(in the rows, 128 means zero)
Each run below is a few steps of one of 8 hidden systems, one row a step.
T, path 1:
[[103  99  92 169 145 114 155 159 145  84 135 126 201 174 145 131 119  90
   97 134 107 106]
 [123 107 119 203 154 124 131 128 148 137 128 219 151 142  86 133 127 114
  110 102 119 127]
 [120 118 124 143 177 138  74 120 134 147  96 156 124  77 104 147 202 106
   94 114 127  76]
 [170 151  98 111 127 129 152 119 135  96  99 135 135 102 139 147 168 117
   58 167  94  72]
 [190 145 127 103  99 131 161 100 143 129 154 205 120 116  98 142 138 167
  112 147 104 150]
 [146 138 164  60 110 145  69 125 140 150 117 143 105  94 115 144 185 164
  168 145 134 150]
 [149 180 126  67  86 135 115 146 156 115  79  68 124 147 161 128 129 130
  153 166 132 134]
 [148 160 126 111  93 115 182 102 139 140 115 122 121 174 106  98  65 126
  171 139 160 180]
 [ 95 106 177 135 138 128 128 108 103 172 123 108  88 118 126 118 107 126
  201 131 193 159]
 [ 95 133 138 152 134 138 125 144  91 126 115  40  87 118 195 120  90 112
  129 126 145  98]]
G, path 2 (10 x 22):
[[118 172 143  90  91 137 129 120 138  66 124 116 134 142 156 161 184 134
  170 174 163 124]
 [141 152  87 138  63 136 129 122 178 168  91 130 111 152 110 137 106 138
  154 185 153 162]
 [123 115 150 128 153 145 105 109 121 214 100 103  91 134  99  71 133 119
  159 137 138 164]
 [128 106 197 104 160 142 165 135 130 117 108  80  84 103 153 105 104  91
  137 105 161  87]
 [156 125 118 147 113 101 168 141  97 111 127 131 108 106 167 142  23 139
  108 107 125 119]
 [ 93 148 105 163 130 104  93 118  50 127 185 121 125 131 146 135 119 165
  136  93 112 164]
 [ 59 128 116 134 109 147 110 145 150  85 176  78 145 139 136 159 180 122
  132 119 158 105]
 [118 101  74 153 100 140 135 169 210 142 121 119 167 166 108 132 110 113
   96 143 113 122]
 [136  93 134 152 183 128 109 133 137 173 121 168 158 156  80  75 148 107
  111  97  82 147]
 [137 109 182 109 194 121 143 125 123  82 102 168 146 101 121 136 166  87
  121  99 135  80]]
K, path 3 (10 x 22):
[[124  77  94 119 169 127 117 119 113 176 139  92 128  80 112 127 166 131
   66 137  99  93]
 [162  97 140 102 136 150 160 146 134  97 170 118 147 123 157 109 161 139
   72 156  52 101]
 [179 132 156  97 113 122 140 144 143  89 162 204 149 130 121 139 114 165
  130  92  92 151]
 [133 175 130 100 125 102  61 125 109 116  89 180 161 128 118 158 161 148
  174 120 138 160]
 [111 201 107 143  99 145 115 110 158 112  80 114 115 160 120 136 173 104
  150 164 170 119]
 [135 131 113 149 104 147 167  97 178 184 103 126  79 130  80 112 111 110
  126 151 177 126]
 [146  74 159 120 163 135 130 113 105 205 102 110  91  87 131 100 123 133
  128 162 125 124]
 [154 114 188 102 143 139 155 146  85  97 137  83 101 113 202 102 110 129
  123 140  94 111]
 [141 144 141 111  94 101 162 137  94  80 173 131 128 134 159 141  53 162
  144  88 128 154]
 [ 79 138 100 139 107  96  74 134  93 128 156 128 163 146 129 165 120 163
  175 108 150 176]]
Z, path 4, 10 rows:
[[155 128 118 114 115 174 133 135 153 160 139  64  83 120 132  83 149 133
   72 144  76 107]
 [172  88 166  45 115 127 162 154 149 130 151 100 132 119 138 110  86 152
  133 118 103 143]
 [146 121 169 115 123  99 104 148  86 121 116 175 144 122 168 146  86 164
  186 131 124 174]
 [102 206 134 146 128 118  91 109  86  83 116 143 127 156 142 140 162 126
  171 113 152 146]
 [ 79 161  73 142 116 116 147  98 151 114 117  96 139 146  84 148 149  94
  131 126 196 108]
 [104  79  95 186 123 148 151 127 163 188 120 106 114 128 108 117 116 110
  104 171 143 113]
 [144  86 181 141 154 172 127 152 142 154 147 104  82 118 148  77 123 120
   97 111  81 104]
 [162 114 158  65 157 101 133 153 100  98 134 116 144 109 152 114  87 130
  107  66  92 120]
 [135 134 111 119 130  73 135 118  66  92 146 177 189 135 148 164 106 159
  145 134 109 164]
 [ 94 166 111 166 100 137  96 115 127  92 163 169 145 153 117 167 193 147
  154 142 141 145]]
E, path 5 (10 x 22):
[[119 108 145 108 140 133 106 178 184 147  68  87 146 151 125  99  90  85
  154  92 143 125]
 [128 132 140 156 182 114 165 129 105 126  88 105 138 164 130  68  91  72
  114  92 122 117]
 [100 120 152 179 167 119 185  90  80 101 164 139 105 116 125 125 117 101
  120  94 160 102]
 [ 96 106 108 172 125 124 120 118  88 122 170 133 103  68 158 184 126 156
   97 125 140  96]
 [120 132  69 133  97 140  92 140 117 129 184 112 138 119 142 149 159 174
   76 141  71 129]
 [135 104 108  80 107 136 121 150 187 117 179 143 183 157  89 129 177 149
  121 122  91 148]
 [147  90 154  97 149 123 108 169 180 118  77 177 196 146 111 136 140 107
  158 138 125 131]
 [157 171 149 146 161 120 112 128 128 111  31 169 142 146 139 112 137  80
  138 129 129 112]
 [143 188 129 147 135 122 171  61 103 121  88 142  82 117 110 128 144  99
  127 143 173 105]
 [127 118 123 149 101 133 163  87 104 166 136 125  61  85 131 154 117 151
  126 189 169 121]]
H, path 6, 10 rows:
[[103 127 119  94 145 103 171  72  81 118 179 110 159 148  98 123 174 131
  148 160 152 160]
 [105 104 148 165  78 157 125 144 173 115 145 163 108 122 141 181 130 147
  171 164 175 131]
 [156 163  98 143 121 135  68 159 155 172  63 116 102 126 132 105  90 127
  101  91  91 122]
 [124 121 126  78 178 115 157  95  98 144 135  68 149 139  96  78 166  98
  110 128 119 128]
 [118  70 179 135 115 136 192 127 134  89 170 152 127 115 149 163 117 130
  162 167 171 120]
 [149 154 129 172 109 129  80 159 118 132 101 170  98 116 170 141  70 158
  126  93  98 135]
 [113 179  84 101 155 112  95 109  91 131 126  69 145 150 112  97 172 115
  101  90 106 131]
 [ 95  83 113 119 111 127 194 112 157 105 171 113 166 146 111 153 155 113
  135 183 170 119]
 [151  94 148 180 102 150 113 160 167 165 116 197 107 121 133 139  81 151
  138 134 110 143]
 [145 164 145 109 176 133  65 140 114 143  85 115 120 126 120  84 158 108
  112  64  89 118]]
H, path 7, 10 rows:
[[158 148 127 122  65 168 157 123 161 147 141  94  44 103 145 126 101 151
  104 153 130 115]
 [149 110 140  58 119 127 111 144 120 169 152  75  97 103 129 107  91 163
  130  92 107 152]
 [108 107 172  79 133 125 123 159 103 102 141  66 159 164 178 108 125 129
  179 141 121 159]
 [106 149 136 163 102 117 161 145 141  86 133 131 146 192 147 122  67 113
  177 107 156 157]
 [ 81 130  93 189 147  99 101 123 106 163 110 136 134 146  91 123  89 109
  144  77 165 147]
 [ 71  95 111 184 173 144 113 128 121 145 122  93 133 126 131 117 174  88
  102 144 135  85]
 [143  86 126 170 134 157 184 145 170 109 152 136 121 122 133 118 122 104
   60 122  99  71]
 [168  89 137 115 158 113 127 137 110 127 161 186 149  94 116 129 117 153
   79  79  67 121]
 [136 142 145  92 150 118  95 132  95  78 141 161 180 126 149 147 203 146
  133 135  88 129]
 [146 187  98 121  84 120 144 115 159  73 117 170 160 159 119 165 151 132
  136 159 140 135]]
U, path 8:
[[180 124  97  83  87 119 169 124 156 111 163 163 154 125 107 151 123 162
   91 150  95 136]
 [145 118 135  95 116 124  78 127 130 163 117 181 151 125 109 138 162 169
  174 172 114 185]
 [134 175 173  97 113 154  97 141 160 103  65 123 115 138 154 134 169 113
  181 158 152 126]
 [152 170 118 124  97 116 183 107 163 130  73 126 102 149 101 120  72  99
  149 129 185 132]
 [123 114 149 149 152 120 143  85  83 201 116 121  80 115 111  99  92 131
  164 138 162 158]
 [114 123 183 129 134 157 124 137  98 119 153  63  58  91 183 120 114 134
  135 108 138 102]
 [129 137  96 106  95 110 151 153 119  97 167  74 129 128 154 135  51 149
   97  77 117 124]
 [ 95 109  92 128 137  97 115 129  81 139 187 117 187 169 119 115 120 153
  144 115 103 187]
 [ 66 107 153 162 144 147  91 162 139  85 160 127 170 161 144 143 183 112
  158 120 134 122]
 [112 132  86 174 133 128 125 162 186 103  83 146 162 155 115 144 115  82
   97  98 135  87]]
T, path 9 (10 x 22):
[[115 198 122 176  80 155 154 113 118  77 166 104  81 165 161 125 133 136
  126 139 127 129]
 [111 107  92 115  99 116 134 127 155 167 177 112 110 113  78 147  81 156
  122  73 157 146]
 [109  52 141 116 163 135 103 154 117 183 117  87 159 131 147 102 148 124
  133 179  95 142]
 [136 138 177 157 135 163 163 162 158  63 130 130 126 175 163  92 123  89
  123 106 105 102]
 [131 134 117 127 150  80 128 128 118 118 110 182 148 108  93 157  78 119
  129  40 158 129]
 [106 118  99 149 168 103  91 100  56 155 106 131 159 115 143 141 180 131
  129 188 120 137]
 [115 162 114 173  88 175 155 121 161  82 167 116  99 147 141 137 176 127
   97 158 121  97]
 [153  99 100 103 100 127 134 139 187 168 141 152 113  95  75 146  86 151
   96  87 128 124]
 [155  86 157  82 172 128  98 137 112 175  94 125 151 116 133  93 169 131
  136 171  85 140]
 [145 175 182 112 120 151 159 137 147  45 116 132 123 157 163 117 152 104
  148 130 131 104]]
W, path 10 (10 x 22):
[[157 133 112  92  86 124 145 175 160  87 161 108 149 147 149 127  74 150
   99  87  86 133]
 [123 128 111  88 140  92  82 141 116 128 130 154 207 163 106 132 145 145
  159 107  98 185]
 [ 83 136 150 155 145 149 100 138 152  92 111 143 163 163 128 140 206  98
  167 155 151 115]
 [125 150 105 188 114 132 160 118 175 127  87 171 108 132  95 151 105  89
  120 123 180  98]
 [146 107 110 151 167 112 139  83  96 203 110 154  99  93  87 109 119 126
   93 132 124 127]
 [145  94 176 111 154 157 154 122  99 125 162  97  84  81 160 108 160 134
   93 151  97  88]
 [177 146 137  81  85 126 152 155 133  78 149 128 115 106 176 151  80 164
  108 110  98 117]
 [142 168  99  84 105 101  75 130  99 135 133 141 167 151 123 137 136 177
  155 123  98 192]
 [ 81 147 144 117 113 150  91 130 155 116 127 102 145 166 121 132 206 118
  183 158 165 144]
 [114 130 124 165 101 138 155 141 192 135  75 131 112 150 113 137  84  90
  157 138 194 118]]
K, path 11 (10 x 22):
[[192 161 127 102  96 145 145 143 174 113 118 168 150 164 124 105 124 140
  114 141  73 149]
 [152 150 168 102 140 114 112 101 129 143 103 201 134 142  81 119 149 136
  187 120 147 174]
 [123 170 155 121 132 129 104 112 123 120  48 128 103 109 148 153 154 105
  177 165 186 106]
 [143 180 108 158  90 138 166  98 127 148  92  88  54 128 139 115  85 118
  120 157 159 117]
 [123  97 138 116 123 131 160  94  97 196 172  85  78 113 109 100 104 155
  136 136 151 160]
 [109  63 174  93 139 135 118 166 109 132 149  72 130 104 187 131 120 143
  153 158 123 128]
 [133 133 138 137 107 129 136 185 131  86 143 103 144 168 185 114  56 132
  129  91  90 137]
 [ 92 138 107 143 140  90 120 133 106 115 161 142 175 176  97 118  93 128
  154  52 137 175]
 [ 60 107 103 165 161 111  99 133 129 113 122 129 178 138 109 162 178  95
  138 123 167 105]
 [117 128  81 196 132 151 137 140 171 124 110 126 121 126 123 135 138  93
   59 126 115  70]]
E, path 12, 10 rows:
[[140 165  80 115  91 102 125 158 134 104  83  81 132 130 165 148  52 126
  114 110 133 114]
 [117 138  91 153 146 106 135  91 100 182 148 129 144 176  74  76 117 129
  131 110 118 186]
 [ 74  75 187 141 150 167 132 137 154 119 166 105 117 127 125 124 173 108
  158 126 170 106]
 [137 115 109 151 123 122 127 180 144 100  94 114 126 102 178 153  62 117
   81 107 112  76]
 [149 154  84 142 159 102 130  97  76 151 154 151 150 147  93  93 133 140
   83  91  72 153]
 [ 91  94 167 106 145 139 141 108 128  96 190 140 150 120 108 153 209 133
  157 149 159 124]
 [132 117 109 147  92 124 107 177 167  99  87 152 144 105 174 189 103 136
  125 155 132  94]
 [166 186  79 140 130 124  93 111 130 170  92 155 130 152  91  94 141 133
   93 107  75 153]
 [123 111 167  77 149 145 164  92 147 132 144 123 132 132  84 110 201 109
  153 158 163 127]
 [147  96 160 142 108 134 155 162 147 113  82 145 118 105 186 165  73 124
  151 179 152 105]]
Z, path 13 (10 x 22):
[[126 128 102 121 150 105 115 122  66  93 159 131 179 122 163 147 177 153
   94 158  75 124]
 [126 143 103 130  77 147 144 144 186  68 181 160 159 157 117 163 161 146
  116 131 117 125]
 [134 123  98 123 107 139  72 145 191 185 100 166 144 136  69 136 139 139
  139 118 126 158]
 [148 127 162 101 162 148 106 125 141 161  59 123 132 143 123  85 184 100
  149 184 112 131]
 [172 141 186 105 134 133 200 104 144  92  97 154  93 116 132 118 115  99
  136 133 160  99]
 [154 145 118 138 124  97 133  88  78 158 111 164  75  67 120 160  78 155
  123 111 157 127]
 [116 164 104 131 112 133 104 105  65 133 151  72  91 102 176 143 163 163
  111 171 113 123]
 [109 145 108 107  60 150 154 152 170  88 178  55 120 153 153 139 111 143
  126 132 137 125]
 [109  94 115 133 100 121 105 164 158 179 128 116 142 161 114 116  64 143
  170 111 138 184]
 [ 99 108 180 144 181 136  92 146 100 144 102 111 147 164 147  82 149 100
  179 127 120 151]]
G, path 14, 10 rows:
[[130 129 175 105 153 122 185  85  88 140 128 100 115 148 128  84 128 114
  174 168 157 156]
 [130 114 180 153  97 146 151 131 134 122 124 147  63  94 160 157  78 141
  168 141 181 119]
 [121 167  95 155 106 119  80 138  94 164  96  82  76 103 159 134  70 147
  117 101 126 131]
 [ 83 135 105 121 136 121 152 116  91 120 185  37 128 158 131  93 127 117
  115 101 129 136]
 [ 89  58 142 147 109 143 166 165 172 101 194 122 145 144 131 144  95 125
  139 116 150 123]
 [117 106 111 181 142 130  63 185 150 143 100 160 154 139 140 132  97 123
  116  82  89 126]
 [109 154 103 144 188 110 118 120 109 101 113 123 174 158 103 100 169  80
   94  78 107 105]
 [126  94 115 138 142 112 195 103 142  86 155 176 175 123  95 161 159 104
  102 154 146  97]
 [164 108 119 159 123 139  97 130 136 156 122 209 123  90 129 162 159 165
   97 171  88 120]
 [161 181 125  79 139 142  79 113 124 138 109 118 107 111 112 107 201 138
  101 114  87 117]]
W, path 15, 10 rows:
[[113  82 110  65 156 106 134 115 138 146 130 108 190 117  81 137 184 114
  131 156 144 127]
 [145  92 174 165 121 159 148 156 157 111 104 173 134 142 171 132 135 120
  141 200 109 118]
 [163 187 140 153 126 138 115 122 143 132 111 180  81 129 102 106 103 129
  115  48 113 129]
 [126 143 115  64 170  86 127  85  79 139 108 108 140  90  96 137 169 118
  123 121 157 118]
 [129 114 141 145  96 142 171 116 111 103 146 119 117 127 186 154 142 144
  141 231 132 123]
 [148 153 129 152  73 156 105 143 162 151 151 151  67 129 124 129  80 168
  134  87 118 156]
 [121 134 116  56 155 107  75 132 120 172  93  68 141 116 101 107 140 119
  134  91 134 140]
 [113 114 142 122 135 130 179 135 122  93 118  81 165 172 172 112 142  96
  151 200 131 126]
 [125 132 147 191 100 134 153 140 142 112 160 191 113 160 127 128  64 137
  157  87 142 155]
 [ 99 128 109 134 174 101  60 127  92 162 108 122 127  89 106 140 136 122
  121  60 145 121]]
U, path 16, 10 rows:
[[109 157  77 161 105 110 115 125  74 155 134  66 102 134 163 120  68 146
  114 117 117 144]
 [ 80 120 118 127 127 147 135 130 114 120 218  62 129 164 123  92 153 136
  121 100 113 145]
 [ 81  53 127 134 135 127 125 184 171 105 167 113 182 140 128 146 117 117
  129  97 129 115]
 [127 117 107 181 165 110  92 170 123 120  93 161 192 168 143 114 109 103
  110 105  79 131]
 [126 161 125 154 177 125 131 100 117  91 129 170 154 150  94 112 195  94
  102  96 112 105]
 [122  94 106 143 144 122 155 105 145 118 120 174 139  82 101 184 170 113
   91 158 158  72]
 [168 126 100 161 108 146 114 123 131 170 100 159  99  99 146 139 140 155
   81 191  78 111]
 [181 161 147  69 107 164 119 113 153 140 139 126  93 119 109 101 183 157
  105 136  81 136]
 [161 103 154  31 109 114 150 134 158 125 117 128 148 107 118 150 128 146
  165 159 149 140]
 [156 146 161 127 101 113 121 134 107 132  80 166 126 143 167 133  84 149
  193 170 138 178]]

Name the system that made each run.
path 17:
[[154 133  86 117  97 143 132 160 197 115 128 144 178 175 109 116 146 127
   92 144  73 133]
 [151 106 147 102 158 123 119 123 163 152 100 193 175 150  69 108 174 114
  150 135 116 158]]

U
path 18, 2 rows:
[[153  81 158 136 107 129 156 127 143 137 159 200 108  83 125 174  93 165
  141 144 143 129]
 [142 165 123 125 128 132  36 149  92 149  91 120  99  97 168 134 140 156
  121 112  85 125]]

G
path 19 (2 x 22):
[[108 176  96 107 111 120  94  84 131 163  97 128 114 122  73 146 177 134
  158 138 182 148]
 [111 106 137 134 116 153 155 103 151 173  98  89  91 120 123 123 148 110
  153 210 178 118]]

W
path 20, 2 rows:
[[133  80 190 110 176 107 155 106  96 161 127 160 133 127 106 101 109 122
  176 127 153 165]
 [114 130 176 156 166 121 115 124  74  85 108 157 110  82 175 164 141 114
  141 120 154  85]]

Z
path 21, 2 rows:
[[138 202 149 138 116 142 134 127 146  78 101 128  76 120 140 134 111 105
  126  69 157  91]
 [126 148  55 116 130  79 142  87  92 178 117  97 131 118  88 129  92 133
  109 117 151 149]]

Z
path 22:
[[141 190 106 206 116 138 150 102 138 116  93 163  83 133 124 130 108 106
   96 116 142  98]
 [128 126  91 119 146 125 134  79 120 195 138 105  88  87  69 117 153 131
   88 120 137 117]]

U
path 23:
[[139 167 128  73 108 145 101  85 131 158 130 109 100 113  96 127 203 154
  143 164 137 147]
 [157 115 160  52  97 148 148 131 174 155 103  86 105 120 131 115 129 131
  156 182 141 136]]

G
path 24:
[[100 125 104 111  88 130  82 141 107 115 169 100 143 114 167 177 168 177
  138 171 116 144]
 [128 152  80 111  72 139  98 165 192 120 137 116 166 174 119 130 131 146
  129 126 102 156]]

E
path 25:
[[112 117 124  65 131  88  97 124 122 112 124 149 172  99 106 186 154 143
  169 121 170 139]
 [121 163  95 158  92 134  96 134 126 139  77 117 139 157 168 141 140 138
  148 214 119 150]]

T
path 26:
[[180 140 131  95  81 145 193 120 176 141 131 121  84 133 108 108  80 134
  112 133 123 137]
 [144  92 164  94 144 102 111 110  85 187 123 152 134 108 119 118 111 165
  178 150 129 184]]

K
path 27, 2 rows:
[[130 102 142 147 129 121 135 113 108 169 167 157  83  92 100 130  67 157
  131  66 149 145]
 [106 122 123 118 163 115  63 144  59 131 122  79 136  99 177 137 161 140
  118 133  99 115]]

Z
path 28:
[[121 119 130 103 111 141 166 133 186 127  75  81 118 124 123 135 120  86
  137 164 186  93]
 [167 114 134 166 126 118 167 119 109 173  98 158 114 152 135  88  49 125
  136 152 114 164]]

W
path 29:
[[147  89 162 160 140 110 165 141 111 100 156 215 153 132 136 139  71 139
  137  98 116 144]
 [109 163 122 163 145 111  55 131  80 106 109 170 133 105 151 175 156 141
  136 100 129 121]]

G
path 30 (2 x 22):
[[151 120 130 154 123 110 121 161 113  94  93 191 173 138 181 159 104 137
  133 169  92 131]
 [129 209 132 170 117 142  96 112 117 109 135 166  97 157 110 111 140 132
  137  65 120 148]]

K
path 31:
[[101 124 181 109 125 136 139 122 168 114 117 125 102 121 101 141 130 104
  188 100 217 119]
 [128 122  87 152 128 102 120 134 110 171  52 100 118 103 156 147  63 113
  122 161 154 112]]

K
path 32:
[[149 173  95 158 112 126 122 155 138  96  64 126 156 168 173 124 115 103
  109 170  92 111]
 [127 151 112 149 123 128 158  85 141 140 180 171 131 171  54  98 145 131
  127  95 130 168]]

W
path 33 (2 x 22):
[[165 159 139 143 146 115  99 149  90  88  71 166 144 113 190 149 130 128
  109 140  82 103]
 [134 211  92 132 101 130 140  80 120  96 167 143 119 153  92 130 173 144
  110 111 119 144]]

W
path 34:
[[202 133 112  71 112 135 147 136 164 141 116 144 142 131 111 106 130 141
   83 144  64 133]
 [181 118 171  66 112 126 130 113 128 143 131 182 134 115 118 134 141 171
  165 166 114 170]]

Z
path 35:
[[182  98 145 108 141 125 161 125 131 124 174 193 136 110 104 116 117 155
   84  96  70 130]
 [139 115 171  72 152 127  69 144 117 110 132 165 160 100 135 152 192 152
  154 119 107 134]]

T
path 36:
[[144  96 143 156  91 148 139 145 181 174 138 166 112 152 110 113  78 149
  157 142 125 173]
 [128 130 190 102 174 139  59 136 106 162  94 122 105 115 130  93 157 125
  165  97 121 143]]

Z
path 37 (2 x 22):
[[104 143 106 132 128 117 106 156 123  68 183 135 187 166 134 140 146 138
  115  68  89 137]
 [ 90 101  74 145 128 107 100 145 161 124 133 166 206 155  89 166 150 119
  129 125 136 141]]

T
path 38 (2 x 22):
[[136 127 135  88 139 142 110 139 148  81 132 139 172 129 140 141 227 127
  109 164  88 104]
 [166 134 112 121  96 128 156 131 191 106 101 200 164 140 105 160 137 127
  128 166 131 126]]

U
path 39 (2 x 22):
[[106 136 165 100 136 130 136 123 106 109  84  68 122 131 171 130 146 104
  179 186 172 117]
 [132 139 128 179  85 141 181 136 139 124 125 112  83 142 163 126  38 126
  135 135 155 128]]

K
path 40, 2 rows:
[[122  79 143 184 106 139 179 132 145 145 179 158  96 120 121 135  62 144
  129 119 152 136]
 [117 107 150 145 164 134  48 170 103 148 127 124 122 102 152 121 125 138
  115  61  90 118]]

H
